In the data rows, the value 128 means zero.
In each game, the first row plays the second. By how much does the first row win? 10 means about a draw, 20 a big win and 0 a big loss. Wins can go round in a circle. Each row has two weighted sums of its numbers, A and B, taken from their middle values. A row wins by its A times the other's B, less its B times the other's A.
114 114 84 83 108 78 111 118 146 130 98 111 198 111 98 87 84 107 127 82 134
120 98 135 123 133 122 114 218 135 98 127 71 103 115 160 134 100 155 130 113 79 -> 12
124 103 111 116 135 62 79 113 218 180 125 118 175 175 169 101 114 119 141 109 113
107 132 90 116 76 81 138 102 129 82 141 133 128 159 211 93 117 128 141 80 103 -> 12
94 178 100 118 149 124 101 104 87 119 179 157 125 109 105 74 124 149 110 150 91
77 105 142 114 78 151 108 134 97 118 92 113 113 119 103 117 104 133 122 146 135 -> 10
158 162 127 108 111 108 129 103 115 161 102 107 206 173 119 140 136 142 163 102 130
126 134 131 63 76 100 110 96 106 134 99 160 153 181 206 98 133 139 147 89 124 -> 9
130 107 143 135 120 161 97 106 138 116 85 130 155 92 147 137 153 137 143 119 141
122 186 142 146 170 217 147 130 117 145 155 196 135 158 104 127 134 173 168 115 97 -> 6
113 130 96 96 117 123 125 153 152 63 146 134 94 135 133 98 101 105 97 200 160
168 186 107 104 138 118 139 102 141 100 161 139 73 114 106 105 103 166 97 111 74 -> 13
59 128 138 92 131 147 128 67 148 114 119 157 99 156 115 95 121 158 118 61 112
115 228 123 100 168 123 96 132 117 84 166 187 103 144 147 115 87 104 119 117 76 -> 10
99 142 170 100 133 115 152 131 100 132 94 130 103 122 137 95 88 116 65 91 95
159 139 151 108 171 184 138 106 125 126 157 150 162 144 145 115 154 143 166 117 127 -> 8
129 121 87 111 122 94 115 114 151 153 164 164 134 183 169 88 101 121 140 91 116
89 185 112 137 222 133 81 132 95 146 106 109 129 107 118 116 134 116 100 148 106 -> 13
127 139 117 135 112 110 121 148 111 113 151 122 156 121 130 147 118 124 92 190 126
89 122 158 130 149 145 159 120 103 145 121 106 48 130 137 105 116 130 74 117 113 -> 12
220 149 89 126 126 125 115 142 149 160 129 148 135 161 140 173 147 101 168 165 188
123 123 100 149 114 181 119 112 145 123 104 139 182 88 98 103 134 255 129 160 115 -> 16
93 119 97 122 110 45 135 215 108 180 119 112 124 99 96 122 111 111 117 131 93
131 91 121 119 115 114 108 76 116 138 113 122 162 94 125 139 151 179 94 107 179 -> 5
144 103 96 74 108 128 83 109 136 108 121 106 98 152 149 80 125 116 114 142 113
113 108 160 111 104 145 107 121 128 132 112 147 102 132 112 80 106 150 124 134 122 -> 12
139 86 107 143 86 146 113 124 139 179 115 109 126 149 119 137 132 76 146 108 143
133 177 180 169 134 202 156 121 104 115 159 156 90 108 138 136 126 194 130 143 160 -> 10
127 121 120 121 127 150 85 108 93 95 117 124 85 111 161 109 107 236 140 124 140
155 136 90 104 137 180 111 89 130 148 129 121 184 151 172 123 116 157 119 76 100 -> 11
135 162 86 112 158 110 89 131 120 147 193 134 143 198 161 35 120 150 149 135 123
140 133 95 142 114 156 106 129 120 127 147 164 114 159 147 168 104 139 161 152 140 -> 10
122 135 193 122 148 113 170 194 84 147 121 101 139 98 90 179 125 101 102 136 167
139 177 101 107 151 123 132 133 89 127 200 192 150 173 156 154 120 115 111 159 86 -> 11
169 229 80 96 155 139 136 103 149 121 164 203 159 155 169 108 105 175 148 143 115
85 97 154 151 118 120 127 156 116 121 116 78 99 126 100 119 162 127 124 122 174 -> 9
112 101 106 109 125 114 88 71 150 186 103 86 132 99 120 129 85 125 133 104 109
149 94 85 121 56 98 105 105 141 176 94 93 109 110 153 102 143 148 125 107 85 -> 5
138 164 97 126 94 134 104 146 136 95 132 184 84 223 177 141 131 100 166 129 156
127 145 139 141 162 145 132 143 112 96 174 175 143 75 92 168 86 158 133 172 132 -> 8
131 95 141 109 104 132 130 127 165 188 113 117 161 160 126 145 216 151 160 105 170
160 125 134 108 91 94 169 148 156 141 95 98 119 107 112 96 179 95 103 97 123 -> 10
179 120 113 91 123 169 140 104 119 153 126 154 143 163 127 155 143 93 232 125 175
111 105 86 110 108 123 132 163 119 96 133 135 125 121 137 87 115 88 154 132 144 -> 6
51 93 125 81 122 87 112 129 93 120 105 136 112 63 106 96 108 146 116 124 127
112 229 120 125 111 166 114 127 125 110 179 233 133 144 145 124 86 109 118 148 122 -> 6
111 104 154 174 117 78 152 105 89 84 124 89 164 127 134 151 154 128 91 103 132
153 160 153 166 134 159 152 113 133 112 102 125 81 129 131 197 162 140 137 150 147 -> 11
110 101 129 115 101 81 119 112 117 91 69 107 131 85 120 126 158 101 108 106 85
74 83 222 176 145 107 142 112 138 150 92 126 152 95 157 121 117 119 127 119 147 -> 8
67 105 188 108 118 90 145 148 119 104 128 158 97 115 119 155 144 128 130 115 126
161 81 144 114 93 129 132 140 95 106 126 125 127 115 110 141 114 116 121 124 152 -> 10
130 125 190 209 127 123 252 133 145 147 119 102 116 98 104 129 196 137 118 67 131
107 125 160 106 126 125 172 115 120 59 137 96 104 94 99 111 118 132 110 95 126 -> 11
225 122 123 145 129 137 141 102 170 193 99 156 125 149 89 123 137 108 197 128 138
219 140 75 79 89 149 91 165 161 109 136 155 134 187 163 163 152 94 167 132 78 -> 11
118 140 200 142 130 153 150 77 85 119 141 129 118 111 146 172 105 128 96 103 126
103 158 104 127 186 115 142 171 144 115 153 176 154 160 134 132 111 92 103 146 127 -> 8
133 147 142 100 131 119 125 136 115 102 212 125 141 141 148 87 100 114 136 144 97
112 122 168 132 113 102 141 174 92 139 121 48 137 129 105 147 108 127 113 88 146 -> 9
77 153 159 133 119 116 134 151 95 80 114 118 124 89 131 125 84 105 114 116 141
86 105 104 157 81 114 142 124 140 102 141 122 119 88 126 166 140 119 138 127 133 -> 12
92 151 143 111 143 120 103 76 92 102 121 123 147 136 142 95 157 156 144 109 102
83 145 111 68 99 104 108 109 153 125 160 146 83 165 227 121 109 122 137 109 133 -> 12
124 78 145 136 115 94 157 153 104 103 122 126 70 110 139 134 113 142 143 111 113
104 85 123 132 104 107 156 101 181 128 109 75 146 85 158 135 84 135 139 72 132 -> 9
110 140 65 95 156 157 138 103 132 166 144 159 154 144 157 84 123 181 135 41 98
202 153 89 150 138 122 121 115 106 134 93 142 141 96 132 172 157 165 184 145 213 -> 4
110 125 142 102 135 85 106 141 139 74 105 118 149 122 114 65 119 127 76 143 129
138 76 121 140 118 113 152 109 128 142 128 120 148 100 138 65 172 165 91 127 136 -> 10
105 180 82 108 212 81 136 90 101 92 181 160 114 123 117 117 124 103 109 152 105
193 96 135 93 125 149 109 162 147 149 121 151 81 146 121 138 123 105 130 141 170 -> 9
161 175 138 119 96 145 124 223 162 128 133 137 137 136 126 191 98 91 169 105 138
97 126 129 123 172 184 125 131 65 131 138 136 152 116 99 89 128 155 97 116 136 -> 7
178 107 105 141 180 173 95 127 145 180 136 125 98 161 127 175 161 156 178 125 177
106 88 133 102 101 140 117 68 92 155 77 93 134 126 104 70 133 128 131 113 114 -> 1
72 109 79 109 110 108 96 57 102 171 188 128 91 143 133 65 128 88 132 137 124
94 125 150 109 110 43 123 118 121 99 76 100 120 67 110 126 96 94 126 128 144 -> 5
178 132 146 164 162 138 128 107 149 157 87 144 132 117 117 132 200 177 136 129 167
87 102 127 131 90 89 77 185 133 109 149 138 100 118 140 130 118 89 145 133 120 -> 6
125 82 122 89 91 123 114 95 110 169 87 98 139 131 133 68 129 85 131 151 111
163 119 131 86 83 112 123 178 146 131 184 106 102 113 111 126 135 88 115 156 146 -> 13
66 99 171 206 130 192 165 120 143 121 125 91 141 91 103 201 85 131 91 121 130
138 139 138 95 88 124 126 117 105 108 148 101 114 93 107 103 113 146 85 97 101 -> 10
134 183 132 132 168 153 82 144 102 126 213 165 87 122 166 133 116 129 108 189 109
159 107 138 98 103 90 123 134 101 189 109 154 91 100 119 134 151 124 141 109 167 -> 17
96 112 123 95 112 108 76 137 175 126 83 64 162 153 127 68 110 89 98 90 129
147 134 161 109 134 133 113 181 135 97 102 151 146 121 112 208 166 86 150 152 219 -> 11
119 139 152 196 158 202 111 105 135 152 132 138 119 119 153 116 145 180 170 116 154
139 140 87 115 124 121 74 123 129 141 144 149 112 189 192 129 94 110 191 159 136 -> 11
134 134 128 126 163 133 157 128 127 123 167 136 117 108 109 120 97 134 137 124 104
172 106 97 113 145 121 120 177 147 129 129 134 111 111 70 164 127 102 113 195 118 -> 9
115 164 127 91 147 144 118 154 121 107 150 146 165 191 215 84 129 134 84 102 155
59 179 112 103 88 100 120 101 110 106 125 108 127 123 131 129 135 144 100 223 148 -> 15
147 148 87 111 122 129 130 123 100 159 184 103 159 153 84 123 135 85 112 157 87
133 138 147 161 113 193 154 119 151 116 86 119 79 147 112 157 161 152 154 127 185 -> 10
113 132 106 101 147 92 121 112 131 134 180 131 122 173 104 144 109 133 141 233 124
112 151 128 89 128 72 77 170 125 82 185 107 93 119 142 126 119 105 123 189 137 -> 7
154 182 135 164 228 196 135 131 123 137 172 195 101 117 168 157 114 135 149 177 136
143 124 99 99 60 78 108 148 147 139 128 100 123 121 97 141 108 134 131 111 141 -> 7
183 137 92 116 130 162 115 107 114 133 142 175 189 176 121 120 196 149 254 157 145
93 110 166 191 95 146 141 106 106 150 105 145 134 128 108 180 137 122 130 163 154 -> 11
184 129 113 122 108 129 131 129 155 182 144 132 118 132 126 160 133 140 148 145 226
125 119 196 194 96 155 197 155 126 133 121 59 105 135 128 146 122 105 133 134 122 -> 11
146 174 119 123 121 128 85 135 139 135 133 138 130 187 183 130 99 95 168 119 124
79 166 121 127 175 126 120 72 97 77 144 67 112 114 151 102 104 113 91 98 71 -> 8
142 150 118 128 123 184 144 122 137 154 108 102 116 149 89 149 241 152 109 128 150
93 163 93 102 85 96 105 145 160 119 126 114 162 230 207 123 82 134 104 114 107 -> 13
127 115 79 88 105 77 66 136 183 123 142 94 161 155 129 79 90 120 128 149 97
128 146 116 140 137 185 148 77 157 101 147 154 104 117 91 122 122 181 92 155 131 -> 7
123 115 125 123 107 93 101 112 99 107 139 81 77 101 128 109 115 137 95 103 78
207 164 125 133 120 127 151 107 135 171 142 187 133 200 184 176 140 94 158 64 111 -> 11
175 110 127 120 153 159 129 159 150 121 162 156 144 126 116 137 150 178 182 120 142
108 128 173 165 145 94 126 171 139 97 146 89 107 138 93 151 147 140 100 175 139 -> 7
144 169 108 118 106 110 100 93 117 168 114 107 207 124 123 122 182 125 118 97 141
147 165 137 164 150 193 140 167 87 103 180 136 118 95 98 175 180 111 112 181 171 -> 10
147 99 204 195 111 143 191 146 92 116 134 138 107 165 113 128 143 146 64 135 92
131 118 125 106 128 124 134 75 142 158 133 104 178 110 115 77 142 157 181 136 122 -> 11
115 202 115 149 193 118 158 155 135 109 191 173 181 90 141 102 70 175 146 175 128
118 147 114 112 147 113 110 116 133 92 121 155 118 133 105 77 83 103 133 123 104 -> 14
96 68 108 99 128 88 79 112 121 117 117 138 132 131 167 31 122 161 108 94 93
128 96 155 157 63 122 143 147 104 130 108 156 130 131 135 154 190 170 138 121 150 -> 12
166 126 81 97 116 119 101 158 135 174 129 147 157 199 185 133 132 138 166 177 105
121 185 102 124 157 181 114 121 122 98 124 170 145 187 150 97 149 137 117 144 122 -> 9
166 137 146 150 143 206 136 120 85 126 100 149 125 111 76 176 96 163 152 129 104
138 132 143 150 68 124 135 150 139 107 72 88 121 74 126 85 73 104 119 118 99 -> 14
136 83 128 135 81 118 100 137 150 189 105 84 174 95 135 167 140 161 129 122 140
132 86 115 80 127 93 91 115 109 108 119 88 121 106 116 130 81 140 65 123 128 -> 5
85 129 141 166 147 162 170 167 125 95 119 154 89 125 120 128 134 124 163 148 136
85 128 85 118 106 100 110 147 101 140 108 116 126 127 153 81 108 111 138 94 132 -> 15
165 102 129 127 129 221 154 122 137 152 123 160 147 144 111 142 128 185 142 114 147
132 71 159 179 86 146 217 134 110 78 147 105 107 143 140 146 143 136 139 104 150 -> 8
112 72 129 65 112 100 114 112 138 124 120 117 156 121 134 133 114 94 143 94 124
142 123 112 126 120 116 123 134 125 102 82 95 135 133 84 123 104 126 99 114 104 -> 10
111 138 133 143 129 125 111 180 116 112 155 137 121 108 165 136 132 114 141 143 106
83 124 146 159 99 115 141 72 131 87 130 119 138 135 90 112 128 156 104 118 78 -> 10
112 112 127 156 140 146 197 100 80 142 98 93 106 84 135 138 143 155 33 148 123
180 131 98 139 131 163 107 110 156 154 95 139 147 103 130 171 210 148 113 99 97 -> 12
127 114 121 94 140 188 91 101 121 146 115 107 122 140 123 114 83 129 79 113 108
101 113 136 175 138 131 125 143 127 126 143 134 131 131 128 167 131 106 137 141 177 -> 10
115 97 158 141 132 120 158 194 95 102 94 100 87 102 91 147 108 91 139 105 128
168 188 127 98 160 137 116 72 104 87 129 185 126 129 146 114 121 181 145 116 113 -> 12
116 131 102 138 132 121 128 184 137 51 151 138 91 114 81 99 129 140 156 171 99
99 124 189 119 109 97 131 129 122 100 120 73 124 125 120 79 117 168 129 84 116 -> 10
169 136 119 100 91 98 106 95 159 162 51 136 143 124 106 112 143 130 148 97 118
137 157 67 117 121 170 125 122 122 109 136 69 177 179 137 135 147 111 156 99 123 -> 12
128 79 132 118 97 85 98 156 123 155 131 75 173 112 71 104 99 107 106 100 84
123 130 217 143 140 137 185 119 146 145 116 77 91 107 155 142 119 131 110 106 151 -> 10
116 71 103 110 103 125 140 145 171 163 60 97 140 74 163 107 138 71 121 87 114
122 135 117 165 143 153 154 130 132 104 119 113 135 105 141 133 146 117 133 169 133 -> 8
129 124 125 97 136 132 121 72 96 168 125 171 123 134 156 86 108 128 161 144 113
163 142 120 167 103 131 158 162 141 120 103 131 121 147 132 213 123 121 126 127 229 -> 16
157 157 130 127 115 114 119 143 160 116 126 81 105 138 149 123 119 118 139 127 127
93 152 97 115 196 170 123 127 139 115 142 146 140 105 70 100 123 122 126 141 98 -> 7
105 122 177 161 126 163 167 103 100 109 128 109 107 129 86 161 121 148 154 117 106
113 117 250 186 134 94 172 115 131 120 119 126 133 119 130 144 136 150 112 85 135 -> 9
121 95 119 167 105 142 135 122 125 124 77 129 133 101 134 109 175 160 107 134 121
124 202 89 143 212 166 121 103 79 120 168 184 82 75 114 123 138 115 145 104 136 -> 10
128 201 100 112 138 121 71 98 162 131 123 202 126 184 115 142 144 128 135 154 99
129 121 153 116 126 112 117 163 128 104 121 98 91 125 115 125 107 117 77 103 114 -> 9
155 132 106 133 128 215 105 149 118 136 123 171 93 86 110 121 164 123 172 133 175
111 74 122 168 123 122 133 160 117 124 141 113 156 142 78 170 107 130 130 105 168 -> 11
80 90 90 84 66 103 81 111 124 127 113 120 165 87 113 102 131 172 140 94 92
109 175 83 137 115 98 125 100 153 154 120 155 159 177 100 72 167 164 157 69 116 -> 12
106 153 118 99 128 94 163 154 142 118 129 161 118 109 100 103 103 88 67 154 80
143 144 154 145 184 90 128 124 142 105 104 158 137 153 120 104 136 97 63 163 119 -> 7
102 137 175 166 82 148 180 81 112 115 123 106 115 117 167 84 113 123 98 130 124
122 140 102 131 186 221 107 99 89 74 155 128 101 117 103 135 154 175 110 86 117 -> 11
147 137 123 94 106 89 73 142 104 111 102 108 182 138 113 75 121 111 120 84 116
119 113 123 86 120 144 94 106 122 136 135 111 162 123 143 146 128 107 117 92 99 -> 9
122 85 95 124 110 117 133 189 117 125 109 111 132 78 107 164 133 134 104 156 154
133 130 147 105 123 98 104 99 134 124 122 145 141 114 137 107 120 89 100 92 51 -> 10
184 164 139 95 134 137 96 140 113 118 142 182 114 143 209 133 111 120 98 185 109
116 86 146 109 95 131 130 149 79 162 63 134 178 79 76 78 122 87 129 105 101 -> 2
61 61 127 120 93 110 107 132 70 154 111 90 127 102 113 120 99 72 82 151 85
123 116 129 139 113 79 148 148 128 93 139 96 125 125 100 91 127 85 124 156 125 -> 8
146 126 148 162 167 121 207 122 100 96 129 150 159 99 138 149 206 148 150 93 125
121 145 102 109 128 135 113 137 119 113 118 104 140 127 100 121 130 155 125 105 68 -> 9
124 152 104 110 138 149 131 143 97 95 211 184 102 182 140 121 112 87 89 162 98
122 93 176 200 125 94 243 130 90 118 131 132 159 160 168 152 108 120 111 134 160 -> 10
137 95 160 136 85 129 131 149 122 194 92 91 128 134 120 108 118 135 95 103 136
99 175 135 109 123 110 128 136 152 108 179 255 98 150 141 92 129 118 86 183 134 -> 6
104 125 88 119 187 137 98 141 144 105 134 178 126 143 145 94 136 141 150 170 106
131 118 126 165 112 135 167 154 108 121 112 91 86 115 116 165 223 165 82 107 134 -> 5
115 109 107 128 103 207 171 88 108 140 125 138 138 159 135 143 185 173 148 117 166
88 129 127 84 130 117 82 92 113 113 125 142 138 114 108 103 68 130 100 105 96 -> 9
120 164 86 141 195 150 149 152 123 117 129 153 111 125 144 115 124 98 105 122 81
157 121 157 130 194 182 156 131 119 127 127 89 111 139 134 100 108 133 114 116 120 -> 5
215 194 115 107 121 174 75 101 138 188 104 147 141 141 184 147 117 106 239 94 114
147 196 121 68 180 135 135 170 150 88 158 192 113 134 168 151 133 100 142 178 136 -> 7
87 127 131 92 168 122 77 170 130 114 169 151 140 116 132 143 93 136 114 148 128
133 124 124 97 75 141 125 121 229 162 111 133 84 118 145 122 94 120 179 101 106 -> 11
62 66 114 132 84 80 89 128 126 126 99 133 123 132 142 114 123 122 88 88 106
118 121 117 142 149 132 109 108 117 111 114 108 97 148 139 105 72 136 122 117 106 -> 11
138 110 90 154 114 133 125 185 193 121 166 146 118 145 105 128 105 127 144 151 115
145 177 136 88 169 155 90 96 90 133 193 153 129 124 117 144 91 131 132 204 127 -> 10
110 82 126 72 128 111 123 95 164 247 73 99 157 134 124 73 127 144 139 125 134
94 172 82 55 126 126 112 70 140 136 145 202 120 153 152 114 114 96 125 122 65 -> 10
101 111 146 164 173 140 150 142 112 173 125 176 97 152 138 149 139 116 146 151 127
99 123 184 178 128 107 127 198 148 147 110 120 128 125 155 142 121 119 151 124 141 -> 13
134 118 133 155 95 111 102 67 149 165 112 55 237 89 101 96 186 117 124 82 118
123 156 116 123 192 104 106 122 116 87 160 132 139 118 134 109 93 76 91 128 86 -> 14
125 69 129 136 134 166 141 85 99 124 123 108 131 135 121 117 139 165 142 104 112
134 86 115 160 90 149 142 72 104 152 92 121 161 163 110 154 186 146 175 106 163 -> 10
84 108 85 89 160 109 92 123 108 122 154 116 138 107 137 101 107 150 86 106 86
184 146 104 165 147 141 91 154 144 134 128 122 151 142 175 196 168 126 197 134 146 -> 11
133 124 214 225 157 129 231 124 125 144 123 148 122 136 116 155 136 123 123 171 157
116 126 99 98 105 74 101 200 132 86 163 133 122 113 150 90 113 138 94 206 112 -> 13
102 127 150 148 117 100 132 149 106 132 99 122 87 122 113 177 105 68 112 97 150
121 120 127 88 134 123 133 139 91 162 179 135 152 148 148 82 108 118 105 126 63 -> 6
105 115 119 94 149 121 113 100 110 116 100 73 135 83 83 73 77 152 123 104 67
156 131 116 110 158 109 102 119 137 112 154 157 109 133 89 133 94 105 158 220 157 -> 9
144 105 102 103 143 140 93 109 110 106 148 146 168 141 174 101 140 154 137 66 100
120 145 127 105 186 161 102 89 107 82 102 148 117 92 83 129 76 129 94 101 91 -> 9
117 104 95 126 156 117 88 151 122 134 130 94 114 118 41 107 120 94 124 122 64
156 100 117 121 115 114 148 100 166 126 105 152 111 131 136 126 165 134 127 163 127 -> 7
96 181 128 105 172 125 79 122 122 139 160 94 183 133 152 127 109 107 120 88 140
71 113 102 89 78 79 78 92 181 127 124 136 129 107 125 72 90 100 135 88 84 -> 13
129 126 188 180 136 110 159 160 83 121 119 98 117 113 146 190 159 110 127 145 164
119 135 104 115 101 95 95 133 99 128 102 74 110 130 112 88 115 122 150 150 69 -> 8
180 135 124 102 78 123 74 152 189 193 103 83 122 163 165 128 98 58 162 66 121
101 159 161 168 193 127 113 111 141 116 99 122 136 93 160 106 89 116 125 113 98 -> 7
106 194 61 88 160 103 74 128 132 91 165 168 150 79 108 93 146 163 86 95 112
148 229 139 114 139 156 108 119 119 126 237 182 143 129 103 131 82 104 93 164 115 -> 10
131 129 94 120 123 161 134 111 135 114 139 151 123 164 119 123 115 107 162 155 75
167 217 109 140 159 180 149 177 131 80 219 220 112 110 140 149 108 145 141 183 154 -> 10
97 104 104 152 125 89 91 126 209 131 108 152 137 119 116 97 111 86 112 105 113
128 116 142 128 112 93 147 173 143 109 166 114 109 114 129 124 111 125 110 208 165 -> 10
87 113 125 120 186 120 93 115 91 96 158 122 129 179 109 93 124 114 113 144 83
132 138 184 148 205 146 142 135 125 97 163 105 133 94 106 144 70 160 161 139 111 -> 10
90 127 146 161 88 142 177 127 80 139 93 136 136 158 124 117 211 89 97 103 163
140 135 148 160 153 131 164 168 122 156 142 132 128 109 136 134 153 147 140 159 138 -> 8
124 73 143 117 130 179 136 103 67 94 125 99 115 90 116 140 145 187 172 106 118
115 109 152 211 169 181 223 83 118 110 104 101 138 117 149 166 151 161 165 89 146 -> 8
106 121 122 147 155 177 170 124 142 93 137 166 76 79 134 131 140 145 118 186 151
116 85 128 140 121 94 100 164 137 114 147 95 110 156 156 127 122 92 154 123 82 -> 10
113 103 122 117 130 148 141 93 155 135 113 131 176 157 119 140 169 159 119 140 153
100 88 158 168 126 151 180 146 100 72 63 94 163 140 124 119 182 125 131 87 150 -> 16
89 93 154 194 165 183 152 135 114 135 104 125 146 113 151 111 145 157 135 133 149
77 130 177 167 133 107 171 110 126 119 150 155 128 121 145 144 122 173 95 120 203 -> 3
110 99 180 105 112 82 105 109 144 114 70 92 126 116 113 106 82 123 57 100 117
158 127 126 148 161 125 135 135 166 120 106 207 134 110 127 168 114 81 135 239 142 -> 10
104 115 160 130 136 118 120 164 147 131 124 124 96 91 107 146 128 83 96 150 182
78 78 126 107 70 116 100 122 134 93 62 174 77 137 117 144 100 138 146 129 105 -> 8
173 181 150 188 147 136 178 150 96 120 159 146 119 92 104 165 123 97 127 174 138
104 87 106 87 104 112 91 147 129 143 106 123 130 84 187 104 105 81 116 108 111 -> 12
121 245 124 92 156 119 106 141 83 114 204 188 93 113 153 92 122 121 127 137 115
128 180 150 135 205 134 122 145 108 116 179 159 75 153 152 143 95 130 134 159 121 -> 9
109 152 170 153 142 111 165 107 142 142 117 121 134 114 139 144 137 147 148 166 103
135 207 94 118 155 120 126 147 97 107 212 225 169 155 192 139 119 121 135 172 141 -> 17
122 125 143 103 138 139 135 157 102 157 128 122 150 162 123 116 148 194 118 104 114
107 98 232 168 153 134 164 122 109 134 124 96 94 125 108 161 112 96 108 112 107 -> 10
99 124 159 191 154 138 200 158 158 87 134 141 144 109 118 150 117 86 149 115 145
193 132 135 90 146 202 132 142 171 155 105 109 101 125 144 166 155 83 171 102 201 -> 9
137 173 128 88 142 131 124 122 141 131 188 136 133 118 88 178 140 121 93 172 101
145 141 82 140 180 119 114 154 122 172 118 162 94 148 96 110 143 100 107 149 106 -> 10
112 132 182 160 150 156 128 119 135 97 123 163 109 90 113 129 128 148 78 133 182
126 169 131 84 138 141 136 88 93 111 124 129 137 192 116 116 128 155 115 102 103 -> 9
135 174 116 106 200 157 132 105 76 127 98 145 93 154 146 128 126 162 122 178 125
88 168 153 115 165 125 142 101 129 126 217 109 162 122 161 105 123 95 90 205 106 -> 11
132 88 83 128 114 132 152 98 139 124 126 112 130 152 158 111 168 189 166 127 157
111 120 146 133 149 118 127 141 92 139 158 175 105 132 148 153 94 136 139 153 130 -> 8
141 111 152 136 172 203 164 144 112 90 128 150 132 109 129 129 150 155 106 160 102
171 130 70 133 115 137 103 93 224 166 155 132 136 144 132 105 109 80 161 113 124 -> 5
164 126 144 128 138 155 136 104 118 140 111 136 191 125 133 106 219 146 191 111 150
127 191 119 105 151 125 115 98 149 119 189 208 141 134 132 117 76 141 133 145 168 -> 10
